In the rows, 100 means zero.
Named moves (each a turn or a mirror), then the moves between two rows, first move first; the first pair answered
gev:
110; 113; 96; 117; 112; 85; 107; 111; 105; 94; 117; 91; 98; 95; 90; 102; 94; 99; 83; 93; 108; 94; 108; 109; 108; 95; 91; 107; 103 |-> 101; 104; 89; 110; 115; 93; 106; 116; 111; 85; 117; 98; 96; 95; 86; 96; 94; 97; 83; 94; 99; 98; 101; 106; 108; 106; 106; 115; 102
105; 91; 98; 112; 119; 92; 114; 90; 115; 107; 82; 103; 107; 91; 109; 90; 98; 114; 94; 101; 98; 111; 79; 99; 90; 102; 93; 72; 109 |-> 103; 90; 98; 111; 120; 93; 114; 90; 115; 105; 83; 105; 106; 92; 109; 88; 99; 111; 95; 101; 95; 113; 78; 100; 89; 103; 96; 74; 108
105; 97; 103; 94; 83; 112; 87; 108; 96; 83; 111; 99; 95; 106; 87; 105; 101; 90; 104; 102; 100; 98; 104; 99; 111; 97; 97; 124; 85 |-> 110; 104; 106; 101; 78; 107; 88; 106; 93; 88; 111; 95; 97; 108; 89; 107; 102; 93; 106; 104; 105; 97; 108; 103; 113; 91; 90; 118; 86
108; 105; 79; 140; 86; 103; 88; 83; 93; 122; 126; 87; 105; 117; 109; 113; 99; 89; 88; 108; 136; 109; 111; 86; 107; 70; 79; 94; 105 |-> 77; 80; 60; 113; 100; 123; 86; 99; 106; 85; 126; 103; 99; 118; 100; 89; 100; 82; 82; 105; 110; 127; 79; 78; 109; 99; 125; 118; 99
segaz:
102; 106; 104; 110; 104; 101; 97; 104; 94; 99; 111; 95; 96; 97; 90; 104; 105; 99; 108; 93; 102; 97; 101; 106; 103; 96; 91; 97; 99 |-> 90; 97; 99; 100; 108; 103; 97; 106; 96; 95; 108; 100; 94; 96; 92; 99; 103; 104; 105; 97; 94; 98; 92; 105; 102; 106; 107; 99; 103
94; 112; 105; 104; 127; 96; 111; 106; 103; 83; 110; 102; 107; 93; 86; 87; 103; 86; 85; 77; 93; 110; 90; 103; 105; 98; 100; 123; 84 |-> 96; 113; 107; 105; 127; 98; 110; 103; 103; 85; 110; 101; 105; 93; 85; 89; 104; 86; 86; 78; 98; 111; 91; 104; 106; 93; 100; 124; 84
97; 104; 123; 88; 122; 81; 112; 108; 103; 113; 100; 90; 116; 106; 101; 97; 111; 102; 91; 100; 84; 99; 125; 101; 97; 100; 97; 111; 97 |-> 93; 103; 121; 83; 124; 82; 113; 107; 103; 113; 98; 89; 115; 107; 104; 94; 111; 102; 90; 100; 82; 100; 122; 97; 98; 104; 103; 109; 99
pefiz:
110; 94; 98; 92; 94; 99; 93; 102; 94; 90; 85; 99; 88; 102; 100; 111; 96; 104; 116; 110; 98; 94; 99; 99; 99; 106; 108; 84; 106 |-> 110; 99; 102; 96; 111; 94; 112; 100; 104; 89; 92; 98; 100; 87; 100; 103; 97; 89; 111; 91; 93; 108; 96; 92; 96; 94; 99; 92; 98
101; 100; 98; 95; 79; 92; 74; 101; 88; 86; 94; 112; 103; 100; 112; 94; 102; 100; 111; 109; 111; 106; 96; 100; 97; 122; 83; 108; 98 |-> 100; 98; 98; 97; 93; 92; 86; 101; 100; 83; 96; 113; 107; 88; 117; 84; 101; 84; 108; 98; 104; 119; 89; 94; 90; 114; 81; 109; 93
116; 88; 137; 75; 95; 98; 97; 111; 115; 118; 89; 77; 76; 82; 113; 95; 87; 96; 89; 108; 113; 87; 76; 105; 86; 79; 77; 81; 101 |-> 114; 97; 141; 79; 95; 93; 96; 111; 111; 122; 92; 76; 80; 83; 112; 101; 85; 100; 88; 104; 114; 82; 81; 108; 88; 79; 74; 84; 98
Now pairs of rows:
Each pair is 2 to 3 moves apart.
86; 86; 81; 96; 103; 120; 89; 108; 101; 90; 101; 102; 104; 100; 100; 83; 103; 108; 103; 92; 88; 111; 89; 97; 109; 117; 107; 100; 103 |-> 108; 100; 92; 117; 107; 107; 101; 97; 100; 112; 102; 95; 112; 90; 110; 90; 102; 98; 105; 85; 101; 115; 101; 94; 101; 87; 76; 82; 104
gev then pefiz then pefiz
135; 118; 119; 93; 88; 114; 110; 96; 119; 109; 95; 101; 90; 99; 100; 123; 93; 90; 122; 99; 96; 90; 98; 95; 79; 116; 82; 109; 90 |-> 134; 117; 117; 89; 88; 117; 109; 99; 124; 102; 96; 106; 89; 99; 99; 121; 92; 86; 122; 98; 93; 94; 93; 93; 79; 119; 85; 117; 86
gev then segaz then gev
123; 106; 103; 129; 93; 122; 80; 79; 95; 105; 107; 98; 106; 94; 86; 129; 86; 93; 103; 106; 94; 126; 96; 123; 110; 88; 90; 109; 95 |-> 118; 109; 102; 127; 106; 123; 87; 82; 100; 101; 109; 100; 109; 88; 86; 123; 86; 83; 102; 99; 89; 132; 92; 117; 109; 87; 92; 115; 91
pefiz then gev then pefiz
95; 115; 101; 113; 132; 97; 111; 106; 92; 102; 97; 101; 102; 79; 107; 98; 104; 106; 72; 91; 110; 98; 118; 86; 110; 109; 74; 104; 109 |-> 84; 87; 86; 95; 123; 114; 99; 113; 100; 83; 89; 113; 90; 92; 107; 87; 113; 106; 79; 107; 98; 108; 98; 87; 106; 127; 102; 101; 118
gev then pefiz then pefiz
103; 77; 105; 96; 101; 89; 118; 114; 105; 114; 70; 102; 114; 83; 118; 88; 91; 92; 107; 89; 107; 96; 74; 105; 105; 115; 107; 78; 125 |-> 96; 66; 99; 85; 86; 103; 103; 120; 105; 97; 75; 108; 109; 95; 109; 85; 94; 91; 114; 96; 101; 97; 70; 104; 110; 125; 117; 96; 120
segaz then pefiz then gev
98; 112; 106; 110; 109; 87; 110; 99; 96; 108; 99; 98; 108; 94; 107; 100; 95; 102; 95; 84; 102; 95; 114; 99; 101; 96; 89; 100; 96 |-> 87; 87; 94; 88; 105; 102; 101; 108; 103; 90; 98; 109; 98; 103; 103; 92; 97; 104; 99; 94; 91; 101; 96; 100; 101; 117; 118; 103; 102
gev then pefiz then pefiz
76; 83; 103; 85; 108; 109; 90; 114; 96; 79; 102; 104; 96; 105; 108; 103; 107; 117; 91; 114; 98; 105; 93; 93; 110; 126; 119; 104; 109 |-> 88; 86; 107; 93; 130; 98; 112; 106; 108; 96; 97; 99; 104; 85; 124; 94; 106; 105; 88; 101; 100; 120; 90; 87; 96; 107; 106; 84; 115
gev then segaz then pefiz
91; 119; 121; 114; 87; 83; 87; 87; 92; 104; 108; 104; 95; 106; 100; 105; 78; 109; 95; 103; 113; 73; 128; 98; 99; 91; 90; 128; 85 |-> 66; 112; 114; 100; 114; 83; 102; 93; 95; 93; 104; 107; 98; 95; 102; 88; 72; 113; 84; 94; 95; 80; 106; 95; 97; 112; 115; 133; 85
segaz then pefiz then pefiz
86; 120; 101; 110; 98; 95; 123; 98; 89; 126; 112; 100; 99; 94; 101; 100; 108; 117; 103; 83; 118; 89; 98; 72; 118; 99; 65; 93; 105 |-> 65; 111; 91; 96; 101; 103; 112; 108; 87; 109; 113; 109; 95; 101; 90; 94; 108; 124; 100; 84; 104; 89; 86; 72; 124; 125; 93; 108; 99
gev then pefiz
122; 113; 109; 110; 91; 112; 89; 97; 98; 102; 90; 103; 98; 103; 107; 104; 101; 88; 101; 101; 117; 97; 104; 98; 95; 77; 75; 89; 105 |-> 115; 115; 106; 110; 87; 117; 84; 104; 101; 89; 98; 107; 99; 107; 94; 104; 101; 83; 103; 100; 114; 95; 105; 99; 100; 80; 78; 112; 93
gev then segaz then pefiz
102; 117; 103; 109; 100; 91; 107; 102; 102; 112; 90; 95; 104; 100; 115; 105; 88; 95; 94; 92; 106; 82; 103; 112; 91; 104; 98; 100; 107 |-> 88; 115; 99; 100; 102; 96; 105; 107; 103; 99; 93; 100; 101; 100; 108; 101; 88; 95; 95; 90; 100; 85; 98; 109; 94; 118; 110; 115; 103
gev then pefiz
128; 115; 112; 125; 103; 98; 111; 98; 121; 104; 91; 87; 98; 92; 101; 100; 103; 66; 108; 96; 119; 109; 101; 99; 85; 60; 79; 108; 100 |-> 97; 86; 90; 91; 81; 125; 85; 112; 116; 70; 87; 100; 78; 117; 89; 91; 104; 90; 110; 120; 101; 102; 81; 107; 97; 108; 130; 127; 102
pefiz then gev
92; 119; 95; 107; 105; 97; 97; 114; 90; 91; 121; 91; 104; 91; 85; 105; 90; 107; 96; 86; 96; 95; 106; 103; 110; 118; 99; 124; 80 |-> 87; 98; 86; 90; 103; 109; 93; 115; 95; 84; 112; 98; 94; 95; 90; 98; 90; 114; 99; 100; 89; 101; 92; 107; 104; 132; 122; 109; 95
gev then segaz then pefiz
76; 92; 85; 89; 103; 97; 96; 82; 111; 104; 79; 114; 125; 98; 138; 79; 97; 115; 104; 114; 86; 84; 83; 109; 81; 115; 119; 69; 116 |-> 76; 86; 78; 83; 104; 115; 89; 93; 123; 76; 96; 122; 124; 102; 123; 71; 102; 88; 111; 105; 79; 98; 77; 102; 81; 111; 123; 107; 98
segaz then gev
118; 99; 111; 103; 92; 124; 102; 110; 98; 82; 113; 76; 89; 98; 90; 93; 83; 75; 118; 98; 133; 121; 120; 89; 102; 81; 87; 98; 86 |-> 119; 87; 112; 96; 88; 122; 103; 101; 98; 96; 95; 74; 85; 101; 107; 95; 81; 92; 115; 113; 132; 119; 115; 97; 94; 85; 94; 65; 106
segaz then gev then pefiz
100; 98; 92; 78; 91; 101; 100; 121; 95; 72; 107; 79; 97; 114; 83; 95; 98; 102; 95; 114; 90; 95; 91; 99; 91; 97; 105; 126; 81 |-> 117; 107; 103; 95; 103; 91; 116; 113; 102; 87; 106; 74; 104; 97; 93; 93; 96; 87; 94; 102; 97; 107; 96; 92; 83; 69; 77; 117; 84
gev then pefiz then pefiz
89; 121; 87; 97; 102; 97; 95; 111; 112; 127; 137; 112; 92; 120; 78; 93; 92; 88; 101; 112; 111; 95; 89; 106; 136; 108; 97; 129; 98 |-> 84; 101; 83; 83; 104; 102; 96; 108; 115; 129; 120; 116; 82; 120; 92; 89; 91; 101; 101; 129; 105; 98; 75; 111; 129; 120; 115; 101; 120
pefiz then gev then segaz
96; 120; 99; 98; 74; 91; 80; 95; 74; 103; 102; 88; 102; 122; 87; 122; 106; 126; 115; 101; 117; 77; 125; 117; 114; 105; 93; 119; 93 |-> 115; 115; 97; 109; 96; 104; 97; 101; 106; 86; 112; 96; 112; 102; 87; 102; 118; 70; 117; 75; 109; 116; 114; 98; 99; 73; 78; 139; 79
gev then pefiz then segaz
72; 99; 128; 95; 130; 95; 119; 101; 93; 102; 103; 69; 106; 90; 107; 89; 100; 115; 97; 95; 100; 96; 98; 101; 108; 119; 113; 84; 112 |-> 94; 113; 136; 110; 109; 93; 111; 96; 88; 111; 109; 63; 105; 97; 104; 106; 104; 109; 104; 100; 118; 90; 118; 105; 111; 99; 87; 85; 107
pefiz then segaz
106; 140; 101; 101; 117; 88; 122; 117; 105; 112; 100; 105; 104; 89; 91; 87; 82; 104; 93; 77; 95; 94; 117; 100; 130; 112; 95; 122; 99 |-> 107; 138; 102; 101; 117; 84; 122; 114; 103; 116; 98; 103; 103; 88; 95; 89; 78; 111; 94; 79; 97; 89; 117; 104; 130; 113; 97; 113; 106
segaz then gev
92; 122; 111; 118; 75; 103; 85; 114; 78; 109; 113; 98; 98; 111; 87; 123; 108; 115; 84; 80; 123; 85; 132; 81; 111; 112; 93; 111; 97 |-> 117; 87; 108; 114; 85; 118; 101; 103; 114; 115; 96; 106; 92; 98; 113; 100; 121; 75; 93; 87; 116; 123; 108; 71; 82; 81; 90; 71; 117
pefiz then gev then pefiz
105; 103; 100; 104; 107; 100; 117; 96; 116; 95; 96; 97; 109; 90; 106; 94; 105; 88; 101; 94; 104; 119; 95; 97; 88; 85; 100; 97; 103 |-> 113; 97; 103; 102; 82; 104; 100; 94; 107; 97; 93; 96; 97; 107; 104; 104; 107; 96; 112; 113; 111; 110; 106; 103; 90; 89; 100; 94; 108
pefiz then pefiz then segaz
90; 94; 108; 88; 87; 100; 84; 108; 101; 89; 96; 101; 99; 108; 84; 110; 97; 135; 104; 111; 96; 86; 97; 110; 121; 136; 123; 106; 103 |-> 90; 98; 107; 92; 85; 106; 83; 114; 106; 77; 108; 105; 101; 110; 75; 106; 103; 114; 104; 103; 95; 93; 99; 105; 120; 129; 120; 126; 91
segaz then gev
100; 72; 104; 94; 84; 96; 98; 111; 121; 98; 106; 102; 93; 120; 99; 91; 102; 105; 107; 97; 89; 132; 95; 129; 95; 94; 110; 100; 117 |-> 104; 80; 103; 98; 90; 96; 102; 114; 123; 90; 117; 102; 99; 116; 93; 89; 104; 92; 107; 83; 92; 136; 97; 122; 94; 89; 102; 119; 107
segaz then pefiz then gev
120; 97; 95; 100; 60; 102; 85; 81; 95; 110; 93; 107; 83; 112; 121; 113; 102; 115; 120; 125; 89; 100; 104; 105; 88; 91; 103; 62; 149 |-> 74; 102; 79; 80; 98; 111; 94; 106; 103; 68; 110; 122; 96; 96; 101; 85; 95; 104; 105; 94; 57; 111; 77; 94; 97; 126; 147; 120; 121
pefiz then pefiz then gev
112; 85; 67; 101; 110; 102; 103; 87; 108; 97; 91; 106; 96; 88; 101; 85; 100; 75; 92; 91; 112; 92; 77; 107; 88; 94; 94; 100; 90 |-> 108; 105; 68; 110; 102; 95; 94; 91; 96; 93; 103; 100; 98; 94; 88; 98; 99; 86; 90; 85; 116; 74; 90; 111; 100; 98; 90; 122; 77
pefiz then gev then segaz
92; 67; 77; 82; 119; 114; 103; 115; 111; 76; 112; 128; 100; 116; 115; 73; 93; 83; 87; 110; 59; 125; 75; 78; 90; 108; 128; 101; 98 |-> 113; 63; 87; 89; 94; 103; 95; 93; 93; 114; 90; 115; 92; 129; 138; 94; 89; 113; 96; 138; 77; 104; 92; 93; 85; 97; 109; 48; 126
gev then pefiz then segaz
125; 86; 100; 112; 99; 110; 103; 97; 111; 88; 107; 107; 106; 105; 94; 94; 107; 63; 104; 101; 115; 127; 105; 87; 101; 75; 77; 110; 91 |-> 130; 93; 109; 116; 93; 96; 109; 87; 101; 112; 97; 100; 105; 104; 107; 104; 104; 84; 102; 108; 123; 116; 112; 96; 100; 69; 66; 81; 105
segaz then gev
103; 105; 97; 106; 117; 110; 93; 103; 116; 99; 94; 108; 91; 83; 89; 97; 102; 70; 99; 105; 86; 112; 90; 95; 93; 95; 122; 127; 90 |-> 110; 122; 105; 113; 94; 103; 79; 99; 95; 107; 99; 100; 88; 100; 83; 119; 99; 91; 103; 113; 104; 88; 111; 106; 105; 95; 108; 129; 88
segaz then pefiz
112; 91; 100; 97; 88; 110; 81; 98; 96; 103; 103; 100; 101; 115; 107; 110; 112; 93; 112; 104; 118; 106; 104; 95; 95; 86; 95; 91; 115 |-> 89; 86; 94; 82; 105; 108; 87; 102; 96; 95; 97; 106; 102; 108; 108; 103; 106; 106; 104; 99; 100; 105; 89; 93; 97; 109; 123; 93; 118
pefiz then pefiz then segaz
121; 108; 106; 104; 79; 105; 90; 97; 104; 90; 119; 92; 91; 107; 88; 101; 109; 91; 104; 105; 111; 102; 114; 96; 105; 80; 84; 116; 85 |-> 120; 113; 110; 103; 79; 92; 95; 91; 93; 110; 108; 89; 92; 105; 100; 106; 104; 113; 100; 114; 116; 90; 118; 101; 103; 82; 80; 89; 100
segaz then gev
84; 92; 106; 103; 131; 71; 126; 96; 116; 113; 95; 101; 110; 85; 115; 107; 106; 120; 101; 95; 99; 106; 89; 109; 91; 94; 95; 72; 108 |-> 70; 74; 93; 85; 110; 90; 105; 102; 112; 93; 95; 108; 97; 105; 103; 107; 109; 132; 107; 110; 93; 99; 84; 113; 99; 120; 122; 84; 110
segaz then pefiz then gev
105; 111; 109; 114; 102; 87; 77; 86; 105; 92; 99; 76; 108; 95; 110; 105; 114; 75; 106; 83; 111; 138; 137; 83; 91; 110; 82; 104; 83 |-> 103; 112; 111; 113; 106; 76; 80; 81; 97; 110; 91; 70; 107; 92; 120; 110; 112; 93; 103; 89; 113; 130; 137; 87; 91; 116; 85; 77; 96
segaz then gev
102; 83; 89; 87; 79; 117; 78; 98; 108; 80; 103; 106; 90; 109; 96; 100; 106; 79; 115; 107; 98; 113; 97; 93; 100; 101; 108; 111; 99 |-> 88; 95; 89; 83; 78; 108; 76; 103; 92; 83; 104; 100; 93; 113; 91; 108; 99; 104; 109; 106; 99; 94; 103; 100; 109; 121; 117; 118; 97
pefiz then pefiz then segaz
123; 85; 89; 101; 95; 111; 87; 105; 124; 78; 98; 103; 100; 99; 111; 99; 134; 72; 93; 91; 101; 126; 104; 110; 89; 73; 93; 99; 110 |-> 104; 73; 87; 84; 105; 108; 89; 103; 119; 83; 85; 107; 98; 98; 122; 93; 132; 92; 87; 97; 93; 123; 90; 116; 86; 94; 115; 79; 125
segaz then gev then segaz
124; 75; 84; 88; 91; 124; 94; 109; 129; 73; 99; 108; 98; 95; 88; 66; 116; 77; 121; 99; 99; 121; 87; 96; 83; 84; 91; 115; 95 |-> 138; 89; 100; 103; 88; 98; 102; 89; 110; 119; 82; 91; 100; 92; 110; 87; 111; 108; 120; 115; 121; 101; 106; 108; 83; 73; 66; 65; 118
gev then segaz then gev
77; 123; 100; 102; 112; 101; 91; 84; 88; 98; 101; 104; 96; 109; 105; 96; 107; 133; 109; 132; 102; 93; 108; 96; 93; 102; 92; 89; 127 |-> 68; 116; 92; 93; 116; 109; 91; 92; 93; 85; 103; 109; 92; 110; 102; 86; 110; 127; 109; 129; 92; 100; 97; 93; 95; 112; 107; 101; 123
segaz then gev
111; 97; 104; 96; 90; 93; 99; 106; 80; 84; 78; 107; 98; 113; 99; 93; 90; 111; 103; 95; 94; 103; 105; 91; 91; 111; 114; 85; 109 |-> 113; 109; 105; 103; 104; 90; 108; 111; 86; 78; 85; 105; 110; 103; 92; 91; 91; 94; 101; 77; 90; 108; 108; 83; 91; 102; 104; 105; 97
segaz then gev then pefiz
88; 94; 101; 98; 118; 105; 102; 111; 113; 75; 110; 109; 110; 95; 82; 92; 97; 76; 96; 87; 91; 112; 92; 89; 104; 107; 109; 136; 84 |-> 75; 103; 102; 92; 100; 98; 90; 108; 87; 82; 107; 104; 103; 107; 77; 109; 90; 112; 94; 100; 95; 84; 105; 101; 115; 128; 118; 128; 87
pefiz then gev then segaz
98; 112; 92; 107; 78; 95; 103; 86; 68; 63; 116; 85; 72; 126; 88; 91; 111; 113; 94; 123; 99; 89; 116; 110; 113; 102; 121; 119; 93 |-> 91; 88; 90; 94; 106; 94; 126; 79; 86; 69; 97; 90; 70; 109; 112; 71; 109; 106; 87; 120; 81; 113; 87; 105; 93; 105; 140; 86; 111
pefiz then gev then segaz
104; 106; 100; 104; 75; 113; 79; 107; 92; 76; 119; 111; 92; 123; 72; 104; 103; 105; 113; 100; 104; 82; 102; 99; 109; 102; 103; 139; 81 |-> 131; 120; 113; 126; 87; 96; 98; 94; 95; 104; 113; 100; 104; 106; 88; 107; 104; 92; 113; 92; 117; 88; 111; 95; 99; 67; 65; 110; 88
segaz then pefiz then gev
